In the data rows, the value 128 means zero.
Here are some rows, each followed by its group. Groups can overlap.
[112 155 129  97 102 104 103 122 173 163 100 194  84 108 107 122 153 131
 167 132 134 102 138 125 137 148 163 127  94 193  98 174  96 110  81 108
 102  93 126 145  98 185 123 132 102 100 108 158] A
[135 113 120 148 108 102 104 160 121 106 139 173  97 180 156 119  91 101
 182 149  87 175 188 205 120 135 108 117 158 139  97 159 129 135  94 155
 107 193 127 107  90 107 137 153 123 161 138 143] B
[120  96 123 187 200 210 183 135 103 122 113  71 169 134 251 149  84 177
 156 116  76  99 103 105  98 105 108 152 137 151 122  82 143 255 181  94
 152 157 121  80 134  94  87 114 128 217 130 128] B
[ 95 119 116 106 175 174 148 104 131 165  81  84 125 116 122 157 163 222
 119 117 135 104  90  90  91 135 171 134  97 185 140 121 104 102 127 108
 254 101 128 104  91 155  88  99 120 134 110 128] A
[181 104 113 144  96  95 102 143 121 191 157 149 127 132 112 110 109 109
  81 129 181 206 150 154 116 113  91 125 165  99  96 223 110 105  99 159
 130  88 135 160  94 147 148 154 180 103 130 148] C
[ 83 116 114  98 133 119 103 145  93  83 182 146 125 148 121  93 155  91
  91 111  84 102 116 144 103 110 124 128 158  92 124  89 149 130 131 102
 108 181 138 113 158 106  96 144  92 141 121 127] B
[156 152 119 217 167 226 216 113 102  95 100 105  92 106 220 197 124 215
 145 151 168 102 109  95 213 132 133 138 109 186 146  94 118 142 176 131
 123 128 116  55 165  96 100 123 197 167 150 105] D
[184  91 111 130 168 168 160 122 106 177 118  91 222 109 130 128  86 185
  97 133 201 104  96  97 109 110  97 121 156  91 149 127 129 122 186  93
 132  82 120 117 127 134 105 144 184 128 158 117] C
[104  92 153 119 218 135 116 139 131 106  94  82 160  98 148 146 110 118
 155 118 113  94 121  82 174 100 138 111  95  87 141  88 124 208 220  97
 113 117 109 172 113  89 146 121  80 111 114 120] E
[ 92  83 144 105 156  81 106 102 140 109  85 121 134  96 103 118 168 109
  82 122  98  77 201  98  89 111 146 130 113  90 148 105 148 104 164  89
 103 147 124 221  87  89 140 103 118 101  90 129] E
[147 112 130  99 122  96  97 127 128 101 220 114 179 119 103 110 156 102
 103 103 142 109 124 120 108 110 104 137 158  83 142 141 145 109 110  90
 110  77 134 162 177 170  89 107 110  78 127 121] C
[100  98 134 184 184 207 173 134  91 121  96  81 151 113 231 166 104 169
 129 106  86 103 107 120 116 142 111 166 139 121 102 115 126 245 181 101
 157 154 136  75 112  85  78 107 121 224 124 117] B
[106 187 112  97 117  96 108 103 126  89 131 145 120 118  96 102 242 101
  98 122 113  94 105  82 100  94 172 109 103 126 156 129 105 111  82  77
 179 109 120 151 108 209  81 109  89 123  88 132] A
[189 110 105 110  95  88  96 155 134 180 173 166 132 154 109 111  91  99
 102 145 182 198 141 189 104 101 107 117 158  94  85 199 110 118  84 146
 115  74 125 160  85 163 144 207 155  91 139 164] C
[118  92 119 146  82 114 100 162  95 122 133 172  93 195 161 124 109 106
 176 147  77 189 166 174 107 136 112 119 169 147  99 184 122 139 105 170
 104 189 121 117 106  91 133 132 122 189 139 149] B
[106 111 114 114 140 114 114 144 111  76 161 140 115 128 126 105 149 103
 117 113  83 110 113 112 110  98  90 131 157  97 137 116 159 115 142 111
 123 167 113 116 172 120  93 109  97 176 118 130] B
[ 75 117 108 101 124 116 118 139 109  66 174 149 134 140 114 104 145  92
  89 102  92  99 135 139 123 101 121 126 151  79 107 114 160 103 119 107
 109 172 135 111 163  93  96 119  87 175 105 141] B
[ 85 181 130 150  79  81 121 109 131 193  89 134  87 158 108 130 118 128
 158 120 111 245 195  44 110 206 107 136  88 154  78 131 165 107 108 126
 134  75 113 150  95 206 214  93 120  88 101 104] F
[111 107 124 149  99 107 101 162 104 112 131 163  92 170 169 112  85  92
 191 139  86 176 155 192 114 149  92 135 158 148  89 174 129 131  98 153
 123 202 124 105 104  93 139 135 130 165 150 156] B
[109  92 191 109 131 108 126 110 222  77 100 106 102 102  98 113 145 100
  84 116  87  89 101  93 118  83 196 124 129 111 255  92 159 105  96 156
 127 165 128 118 193 117 114 123 113  96 124 123] G
[106  93 128  96 156  98 108 122 141  73  85 124 149 104 112 106 183 103
  96 124  95  87 214 104  99  98 139 117 102  88 147  98 155  94 167  96
 123 144 119 210 134  94 149 143  96 106 112 118] E
[111 111 126 178 172 212 194 149 102 107 109 102 140 123 248 155  82 175
 149 126  85 106 100 107 107 114 101 152 143 138 118  99 130 242 193 103
 166 154 111  69 104  75 102 117 120 210 139 109] B
[183 108 141 113  83 109  89 127 133 175 163 172 124 127  95 115  93 105
  94 136 187 190 140 171 102  92 117 141 176  93  67 224  86 114  99 132
 122  91 129 162  69 135 166 173 163 100 145 145] C
[163 122 120 106 119  95 100 115 121 119 214 113 172 127  96 108 159 106
 112 103 134  98  92 123 110 107 103 134 174  95 147 140 143 106 127 101
 103  64 123 159 182 155  85 110  86  90 144 118] C
[ 98 195 137  96 127 104  97 112 141  74 127 151 117 103  95 104 246 101
 107 106  92 105 106  80 134 108 180 108  94 108 158 113 116 115  84  83
 180  87 120 153 117 229  86 129  87  96 103 133] A
[166 103 174  86  89 112  91 133 255 119  97 156  79 127 103 136 100  89
 201 160 105 127 122 187 123 181 154 115 107 212 124 126 115 102  67 238
 106 181 127 110 103  95 158 122 148  90 154 127] G
[ 96 113 124 124 138 121 121 131  89  79 178 141 114 128 125 114 161  99
 102 116 104 108 127 106 115  99 117 134 163  95 128 133 155 109 139 113
 118 169 123 114 148  90  90 106  92 187 116 151] B
[ 98 116 115 109 122 119 123 131  94  75 173 131 116 119 129  96 166 109
  92 127  90  91 125 104 123 114 115 128 172  83 117 125 151 113 131 108
 116 173 124 115 157 103 115 103 102 173 125 140] B
[174 111 123 100  89 105 114 153 124 191 172 153 125 152 104 102  98 107
  79 140 183 201 141 176 103 108 105 107 170  96  81 220  99  99  94 160
 112  93 126 159  94 138 137 153 161 107 143 154] C
[157 169 136 192 159 220 218  91  99 105  99  95 111 107 187 182 138 216
 142 145 169  69  94  90 213 139 144 160  95 190 135  81 130 138 174 148
 116 128 132  63 151  93 115 117 187 168 162 137] D
[138 220 115 171  87  96 106 127 110 105  91 212  93 111 135 135 119 124
 175 215 153 109 120 171 241 150 141 122  90 218  74  84 118 106  85 209
 120 164 164  95 113 105 210 145 182 135 129 133] D
[118 101 153 100 153 176 209 128 193 132  95  90 139 118 157 194  83 131
 171 125 115  97  98 110 112 185 198 115 109 196 255  84  99 117 123 160
 192 125 132  65 121  88  88 129 173 124 133 117] G
[165 111 123 120 148 150 157 136 120 196 140  71 199 119 111 140  81 172
  90  92 216 100 101 132  97 101 123 124 140 103 145 108 118 142 172  92
 124  93 145 106 138 124  96 136 169 116 136 116] C
[131 134 116  88 126 102 111 151 126 113 220 100 180 107  80 120 154  95
 129 134 133  90 102 129 130 104 121  88 144  91 165 126 154  87 121  91
 107  79 117 158 210 172 105 132  87  89 142 149] C
[133 124 121 149  96 106  98 167 127  97 131 191 103 192 151  96  75 109
 169 149  75 177 169 197 108 137 117  97 169 131 108 153 133 142 103 161
 121 196 110 109 111 104 142 131 128 158 139 146] B
[167  95 116 121 102  93 116 150 129 185 176 158 128 133  88 105  97 110
 104 151 178 190 142 189 115 108 117 108 162  90  95 197 115 102  87 156
 106  82 124 164 110 139 138 189 144  89 120 143] C
[106 179 111 103 129  99 101 122 138  84 131 167 122 116  99 116 236 103
 107 107  99 105 101 103 131 101 179 122  85 113 154 103 109 103  83  88
 187 109 121 146 108 219  90 132  91  78 126 136] A
[155 184 113 188 159 208 207 100 119 113  93  73  94 106 204 189 151 216
 143 159 162 107  96  83 200 143 127 137  88 189 136  94 121 147 178 148
 134 112 125  77 186 107  98 102 193 170 126 115] D
[142 190 118 101  89 107 103 105 156 153 101 194 100 128 111 109 188 146
 168 158 126 119 111 115 121 151 143 123  89 214  89 169  98 102  74 118
 110  85 112 154 118 198 112 117  95 113 107 164] A
[141 115 105  94 113  83  90 124  99 104 210  96 182 113 102 102 176 103
 106 100 130 104  97 113  93  98 118 116 157 100 156 153 147 119 128 104
 115  81 121 168 194 180  89 103 105 125 115 147] C
[139  99 133 166 110 112  95 151  85 130 130 174  97 185 154 125  84 109
 178 155  95 163 155 202 104 148  94 142 171 153 108 170 128 135 105 167
 105 187 116 116  94 105 136 126 119 171 126 161] B
[161 223 132 168  86 106 101 119 128  98  90 201  97 116 117 142 118 113
 194 210 148 114 107 174 255 165 136 100  85 210  79  72 103  92  79 205
 121 166 144  91 119 106 211 129 153 150 158 115] D
[123 104  91 165  94  93 100 157  90 122 124 164  80 178 171 131 111 118
 171 166  74 199 172 171 109 136  98 117 158 142 111 189 133 149 120 184
 122 193 131 118 122 102 126 117 133 202 127 147] B
[133 123 110  96 102 104  87 122 105 107 210 141 184 129 114  99 144  95
 118 123 136 131 107 114 100 111 121  93 161  86 149 164 145 109 121  92
 110  90 110 159 189 171  96 118  91 110 140 119] C
[152 226 130 185 105  98 117 116 119  98 101 199  83 119 125 125 117 135
 184 238 137 124 122 163 255 149 137 100  86 193 100  70 124 110  88 218
 104 170 151 103 144 116 198 108 157 125 142 110] D
[166 101 127 130 149 161 164 122 103 183 127  84 207 116 128 127 109 170
  76 118 203 103 111  89  84 110 112 140 139  81 139 126 105 128 177  98
 117  91 114 113 126 116 103 129 171 145 151 105] C
[137 120 110  84 108 100 101 123 126  99 222 118 175 124  91 101 164  86
 102 108 127 114  94 118 110  96 125  97 155 102 153 131 136 122 108  97
 112 103 135 154 185 153  98 114  88 104 141 117] C
[120 130  99 153 104 100  93 170 106 132 145 176  91 184 151 126  79 107
 183 151  98 163 178 199 108 144 111 118 153 150 107 169 135 141  87 146
 115 201 125 121  95  93 136 168 108 173 132 161] B
[146 157 140 198 157 220 196 112 101  97 100  80  94 117 199 192 117 216
 127 141 179  84 109  98 216 133 132 145  92 211 137  93 132 156 177 130
 117 140 134  60 155  98 107 113 215 167 129 128] D
[190 113 124 125  74 111 106 159 135 182 174 152 127 151 105 112 104 102
  91 146 186 184 152 180 113  92 102 116 161 102  99 193 113  91  97 127
 126  90 124 158 104 151 160 181 158 109 153 158] C
[ 89 202 140  96 171 112 170 110 112 104 131 100  97 125 108 101 170 100
  98  90  98 134 145  89 127 124 106 122  80 103 197  89 204  93 123 102
 114 101 146 140 122 227  95 130  99  91 114 114] F
[177 114 128 110  78 106  98 136 123 188 173 156 109 146  93 112  95 101
  89 125 186 193 144 195 125 101 119 123 164 106  89 200 106 102  82 132
 113  99 129 156 100 146 152 188 145  92 162 145] C
[ 84 178 121 127  95 114 128 136 136 208  93 139  82 170 106 112  94 125
 162 120  78 240 177  77 121 191 116 108 102 171  95 120 146  95  88 133
 115 101 123 139 102 198 211 110 117 109 107 127] F
[ 96  97 113 110  86 100 113 144 174 116  88 163 109 134 100 101 108 108
 182 148 105 112 255 161 187 137 131 122  95  93 102 119 100 113 137 115
 123 159 159 209 114  95 255 122  85  89  98 129] E
[150 110 116 100 116 104 100 131 127  92 208 110 182 127 103 118 166  94
 107  83 126 110 108 108 108 115 118  89 167 103 147 138 126 100 120  80
 110 103 124 152 188 161  99 121  71  97 154 123] C
[203  96 134 120  98 109  88 141 113 175 164 165 122 144 104 104 112 100
 105 154 177 203 129 174 121  91 105 136 177 100  98 217 112 111 104 141
 123  96 113 162  83 148 136 182 173  90 168 135] C
[ 79 117 135 103 120 115 118 128 110  76 160 106 127 133 107 107 161  98
  82  97  97  94 131 118 109  93 116 142 150  88 101 120 164 109 123 106
 120 173 131 123 171 102 109 109  89 187 113 127] B
[ 72 151 111 154 228 161 255 126 123 181  98  74  98 125 145 134  99 205
 103  99  76 143 104  93 107 173  91 155  85 165 158  96 158 161 173  67
 144  94 133 103 108 175 111 109 135  87 116 116] F
[ 97 134 107 110 129 117 114 157 104  65 178 139 113 140 125 119 145  95
 112 129  83  99 121 153 110  92 114 115 161 106 122 105 165 133 142  96
 127 179 121 110 174 100  91 120  81 171 120 133] B
[163 119 122  98  78  99  98 140 129 193 176 167 123 149  96 105  99  97
  89 123 184 206 131 181 104 117 112 118 178 104  80 221 110 118  84 136
 132  95 119 161 105 146 161 174 137 100 144 154] C
[ 96 134 119 118 182 167 155 129 122 152 100  88 138  97 111 173 169 228
 118 104 149 107 115  77 130 143 156 139  80 189 140  95  96 102 141  97
 227  88 130 104 100 161  93 110 101 121 109 111] A
[194 114 111 120  99 100 105 154 141 187 174 155 143 155  91 114 106 105
 100 146 185 170 128 177 115 109 106 115 155  99  86 167 103  99  86 138
 111  67 124 160 110 165 154 194 151  67 140 140] C
[122  75 187 102 179 177 206 117 205 140  95  69 137 122 144 194  86 144
 140 110 113  86 105 100 109 148 186 148 107 191 252  98 129 121 131 165
 171 138 150  80 119  82  90 133 171 122 141 115] G
[112 242 118 137 113 118 123 102 101  76 106 147  80 120 112 123 194 106
  81 142  99 102  89  87 123 105 141 133  89 117 156  84 174  94 117 139
 101 150 133 104 239 121 108 131 121 148 134 118] D
[138 198 105 199  90  96  99 105  94 120  78 191  95  97 131 141 136 144
 149 226 133 124 111 148 250 152 119 136 103 193 102 103 141  95  95 227
 130 159 161 109 107 108 192 100 190 143 105 141] D
[113  97 133 146  93  97 103 149 110 121 131 163  73 192 139 119  87 111
 176 136  84 163 175 188 109 152 106 111 152 142 101 170 125 129 113 166
 103 199 140 118 112 106 149 117 121 182 125 162] B
[128  95 159  98 106 102  92 109 242 131  79 179  98 105 118 134  81 103
 182 189 100 113 118 192 102 190 165 119 136 176 127 141 118 106  79 250
 106 169 136 115  89 107 172 134 171  99 124 134] G
[122 136 123 114 158 167 152 108 135 159  87  84 144 116 109 151 157 224
 137 139 145 105 107  85 107 139 173 120  83 185 135 101  96 108 125 101
 240  97 104 105  93 144 104  96 100 149  97 118] A
[163 104 132 100 135  90  97 121 134  90 209 109 175 125  87 112 170  87
 100 100 128 123  87 118 124 100 108 125 159  88 154 136 143 109 119  97
 106  82 135 157 172 170  83 115 106  75 148 130] C
[ 83  85 131  95 146 102  90 140 151  80  85 119 136 107 102 111 166 101
  89 104  84 107 206  98  95 106 169 125  88  91 151 106 153 110 169  98
 111 156 144 219  97 104 141 121  96  93 101 121] E
[184 119 102 127 101 103 108 140 125 199 181 171 138 151  98 100 106 108
  99 141 176 179 142 171 108 100 112 116 185  94 102 189 115  86  97 158
 116  79 133 162  96 135 155 168 166  88 147 151] C
[167 126 112 115  94 112 101 148 139 180 170 159 136 146  92 118  89  97
 111 137 186 209 147 182 105 120  94 129 163  92 100 224 106  80  90 157
 117  94 142 162 108 151 154 187 146 111 127 135] C
[112 106 119 167 173 216 191 151 122 114 105  93 155 127 248 152  68 172
 143 110  94  87  98 110 112 120 122 137 142 124 109  97 139 238 186 111
 153 154 137  69 123  82  99 126 138 208 128 119] B
[161 220 127 165  93  90  94 116 123  99  89 194  94 109 112 135 120 128
 184 198 150 128  98 187 239 151 141 120  96 194  78  81 134 115  82 213
 130 163 145  94 119 108 205 120 166 125 160 107] D
[166  94 133 128 165 164 156 106 115 189 137  83 216 111  94 134  97 170
 115  85 207 120  95  98 107 116 120 126 152  99 125 134 111 138 180 101
 146  84 127 107 133 115  92 119 152 113 137 116] C
[118 113 132 142 101  93 105 154 115 128 127 160  68 168 147 109  91 110
 174 145  88 178 154 201 131 141  95  88 157 131 107 172 130 127 111 169
 128 182 109 114 112  98 142 122 127 180 128 147] B
[106 101 204 105 126 105 117 115 226  71 100 137 118 112 109 119 173 101
  83 123  97  94 104 124 108 109 191 126 101 110 255  95 147  99  83 169
 136 165 125 113 154 132  95 139 127  92 132 123] G
[101 195 134  99 161  93 175 118 128 119 134  90  96 137 106 106 170 101
 124 110  93 131 116  85 101 110 103 124  83  89 198  87 202 100 113  92
 107  81 116 148 137 230 111 122  92  73 133 112] F
[ 79 157 132 133 198 156 255 114 110 202  93  84 119 131 131 151  81 210
 111 107  92 119 105  98 120 192 105 156  89 154 175  87 167 174 168 111
 138  80 144  96 107 185 122  98 146 110  92 109] F
[ 90  93 108 111 202 130 111 121 121 123  91  81 172 129 134 139 118 124
 121  96 121  88 112  85 158 127 138 136  97 107 143  81 123 216 208  96
 120 106 114 169 104  85 136 102  84 118 107 106] E
[ 91 190 123  89 105  93  87 102 142  96 141 158 116 133 102 106 240 112
 100 114 106  78  97  95  95 117 183 132 102 126 129 120 106 103  81  69
 176 108 112 147  93 195  98 109  82 111  89 148] A
[187  91 115 133 167 159 151 126 101 203 140  70 220 105  93 144 106 174
  93 109 210 106  92 110  95  95 117 125 145  99 130 119 133 140 182  81
 134  86 122 116 129 125  82 128 164 113 152 116] C
[168 106 113 112  79  97 103 140 113 193 174 158 131 112 105 113 103 104
  74 136 194 206 152 166  96 101 115 120 171 109  81 222 107 105  86 149
 109  82 129 170  91 119 153 180 147 112 127 148] C
[117 128 121  98 173 165 149 112 126 169 102  84 150 122 105 152 165 234
 114 116 145  91  95  84 103 139 175 130  99 172 141  72  95 106 118 100
 238  82 137 104 113 172 100 119 106 106 117 119] A
[117 123 127  97 159 168 141 111 130 174  88  97 147 112 103 154 164 229
 129 108 152  78 102  91 114 121 164 149  80 171 134 107 109 119 119  96
 227  87 118 107  83 173 101 118 101 118 106 114] A
[ 97 175 122 103 126 104  90 118 143  75 128 153 113 105 101 124 224 103
  89 105 107  87 116  87  99  88 177 129  94 126 150 125 115 105  83  81
 181  92 118 153  90 204  85 137  89 101 106 146] A
[163 121 121 108 115 102  91 128 112  84 216 126 173 125 111  92 176 100
 111 120 132 114  86 125 123 105 111 108 171  84 156 137 149 111 120  86
 121  86 113 166 193 163  82 116 102 103 132 147] C
[ 82 127 128 106 115 116 127 145 127  76 171 141 134 129 116 110 147 101
 110 108 101 104 139 125 119 112 123 123 161  84 111 106 169 120 126 107
 118 177 119 106 160 120 109 112  86 171 132 123] B
[165  88 121 136 113  99  97 145 122 186 159 171 125 126 106 115  89 115
  91 143 183 193 142 171  96  86  89 134 178 107  77 211 107 105 106 158
 123  89 132 153  82 152 141 186 170  84 146 155] C
[ 93 102 132 101 161  99 113  92 138  82  81 116 134 107  99  97 217  95
 105 118  78 118 184  74 116 117 146 100 111  86 158 101 138  98 159 111
 106 122 124 220 129  91 136 109  85 103 123 120] E
Group D spreads out most along one direction. Which 3 other groups' directions of most spread are closest to that one, closest first?
B G F
Group F spreads out most along one direction. Which 3 other groups' directions of most spread are closest to that one, closest first?
B G D
Which 5 groups are nearest to each row below, nearest first, going by the distance to the group's nearest row?
[ 85  79 146 105 162  95  93 118 133  74  70 122 141  95 113 119 200 109
  85  92  84 107 224  63 108  99 142 137  96  92 148 120 146 111 183  98
 111 134 124 227  87 100 147 115 113 105  93 117] -> E B A F C
[107  87 151 179 178 199 179 129 103 119 112  67 141 125 230 178 101 165
 138 112  97 104 112 115 116 115 103 173 142 147 102 125 133 240 179 109
 155 149 127  74 105  78  89 109 126 221 120 118] -> B D E C F
Which 5 groups are nearest to each row below, nearest first, going by the average distance to the group's rows?
[110 100 208 104 127 101 115  96 202  72 103 136 116 103  88 105 165  98
  88 105  93  97  87 110 105 110 199 132 116 114 255 102 136 105  92 184
 142 153 129 114 161 114 100 115 112  95 132 116] -> G E A B C
[133 113 108  87 105  94 103 129 102 113 217 123 173 122  97 103 170  94
 122 101 140 134 103 127 122 132 121 124 159  74 148 135 117 110 114 102
 113  74 126 159 177 178 107 112 113 101 130 110] -> C A E B F
[148 203 115 193  96  97 102 105 116 115  98 188  92 108 113 134 142 127
 194 225 149 133 110 159 255 156 135 126  94 207  91 106 122  92 105 218
 115 152 156 102 120 105 203 102 192 149 126 125] -> D B G A C
Which 4 groups are nearest to each row below, nearest first, going by the distance to the group's nearest row?
[ 88 185 109 134  89  88 132 138 148 182 112 127  79 166  88 106 109 129
 156 102  98 229 191 101 129 216 108 120  79 155  93  86 142 105  80 113
 122  84 133 136 124 233 218 124 102  81  91 111] -> F A E C
[135  93 118 165 157 208 177 133 106 119 104  80 156 147 247 153  90 178
 141 112  83  98  75  98 116 126 102 162 139 162 127 105 138 243 190 100
 176 134 108  76 140  95 101 131 130 233 140 118] -> B D E C
Which 4 groups are nearest to each row below, nearest first, going by the distance to the centre of the group?
[137  92 167  98 167 191 203  98 194 131  98  71 144 113 148 192  87 142
 155 122 119  84  93 110 102 157 192 126  91 180 240  91 113 117 119 163
 197 133 138  75 109  87 104 130 174 118 144 118] -> G A D F
[116 110 170 101 152 170 207 104 191 135 105  81 137 116 164 189 101 142
 148 127 121 107 106 106 109 167 194 140 110 182 235  83 130 125 119 159
 196 131 148  82 130  96 107 115 165 120 141 104] -> G A F D
[153 206 119 159  95  92 101 111 115  99 113 176 104 136 117 143 133 129
 168 200 151 119 123 170 249 159 129 139  74 209  80  74 119  99  75 213
 116 163 161 108 128 105 206 120 156 158 125 118] -> D B G A
[191 100 124 135 156 167 154 127 102 163 141  79 195 132 107 127 111 170
 103 102 193 138 103  91 110  94 102 121 155 109 158 111 128 138 194  83
 116 100 114 114 134 138  81 141 173 118 166 114] -> C B F A
[120 175 137  86  88 115  92 132 158 163  97 210  94 134 106 106 171 140
 167 153 124 129 109 127 124 148 164 112  92 175  84 161  91 100  66 101
 120 111 102 155 101 178 120 120 100  96 132 148] -> A C F B
Group G spreads out most along one direction. Which 3 other groups' directions of most spread are closest to that one, closest first?
D B F
Which 3 other groups have their centres nearest to the centre of group A, nearest first?
F E C
Which 4 groups are nearest to each row below, nearest first, going by the average distance to the group's rows?
[ 84 108  97 148  76  94 104 168 103 143 140 162  92 192 160 107 105 100
 153 156  85 179 185 193  89 157 117 131 162 162  92 162 126 138  95 167
 108 197 147 113 100 104 135 143 122 172 115 157] -> B C E G
[145 179 135 189 153 219 195 111 109 100  87  87  63 130 208 187 123 210
 143 140 171 111 116  87 211 122 127 136  91 206 118 104 129 139 173 129
 134 132 118  58 177  90 106 107 192 184 137 101] -> D B A F
[ 96 192 111 107 109  95 107 113 149  93 126 160 134 111 115 115 238  97
 109 121  97 121 103  84 111 103 193 106  91 103 143 113  98 123  79  93
 180  99 108 143  89 208  91 135  91  79 123 129] -> A E F C
[104 102 128 124 200 120 122 110 125 124 103  69 165 122 124 149 101 131
 140 122 109 104 100  90 172 131 131 118  93  85 152  61 128 211 217  85
 121 106 119 167 111 110 142 112  87  90 119 108] -> E F A B
[113 115 126 132 100  96 100 160 105 124 140 164 105 190 148 113 104 102
 166 146  89 166 171 198 106 139 119 132 153 142 101 173 128 137  96 160
 109 196 125 116 100  88 136 147 115 170 132 155] -> B C E G
[ 74  92 123 115 194 126 119 129 136 128  85  82 182 105 143 158 102 119
 129 105 113 110 113  94 165 125 138 120  95  92 139  85 117 208 206 105
 122 110 128 175 109  92 131 123  96 114 106 113] -> E B A F
[187 149 124 199 158 218 199  89  82  93  89  79  82 112 194 201 138 214
 132 142 175 113  91  77 219 137 133 151  86 195 134 111 133 150 190 137
 140 119 119  62 167 100 118 113 181 184 142  98] -> D B A F
[ 95 134 128 108 123 112 108 132 109  89 180 129 127 134 114 108 161  95
  87 113 100 107 122 135 116 117 119 137 143  90 104 111 163 113 122 101
 108 184 128 114 166 108  99 116  92 163 117 132] -> B E C A
Which 5 groups are nearest to each row below, nearest first, going by the distance to the centre of the group?
[ 89  93 121 111 102 106 105 157 169 111 104 164 118 115  88 114 122  90
 180 152  96 119 255 181 209 160 146  87  95  90 105 104 106 110 125 130
  94 139 159 217 118 101 246 145  56  84  93 129] -> E B C G F
[117 243 101 123 123 135 133 108 104  82  95 153 102 116 119 119 191 108
 107 157 112  80 103 112 120 104 150 108  75 125 164  82 166 104 108 147
 116 142 129 104 249 124  99 147 117 137 105 129] -> D A B F G
[ 82 191 127  94 110  93  99  88 141  90 127 149 126 108 100 104 244 110
  90 129  97  86 104  62 107  82 169 122 103 111 153 142 120 100  89  77
 183 106  99 157  96 193  99 103  84 105 117 144] -> A E F C B
[ 67 205 118 100 154  99 175 123 116 120 138  95 103 110  96 107 181  98
 121 112  85 134 136  99 112 119 132 107  90 103 200  85 185  96 122  91
 114  74 117 146 146 241 122 134  69  87 101 110] -> F A E C B
[126  98 213  99 125 121 128  95 215  78  93 137 113 109 120 101 166  99
 102 146  88 104  87 119 107  83 170 109 137 118 255 103 134 108  77 167
 145 164 124 116 145 111  79 121 114 100 134 114] -> G A E B C
[208 113 126 113  72 103  74 135 131 173 168 168 134 159 103 107 114  92
 102 137 190 195 132 190 117  82  98 113 164  96 106 212 104 105  81 126
 123 102 111 158  98 128 135 190 144 102 155 151] -> C B A E G
[126 230 102 115 115 131 130 111 101  89 103 142  84 113  98 111 210 102
 104 141  91  92  87 123 131 121 149 123  93 110 167  77 165  96 115 157
 108 153 129 103 255 143 103 128 121 141 136 122] -> D A B F G
Which 3 other groups have their centres nearest to the centre of group D, nearest first?
B G A
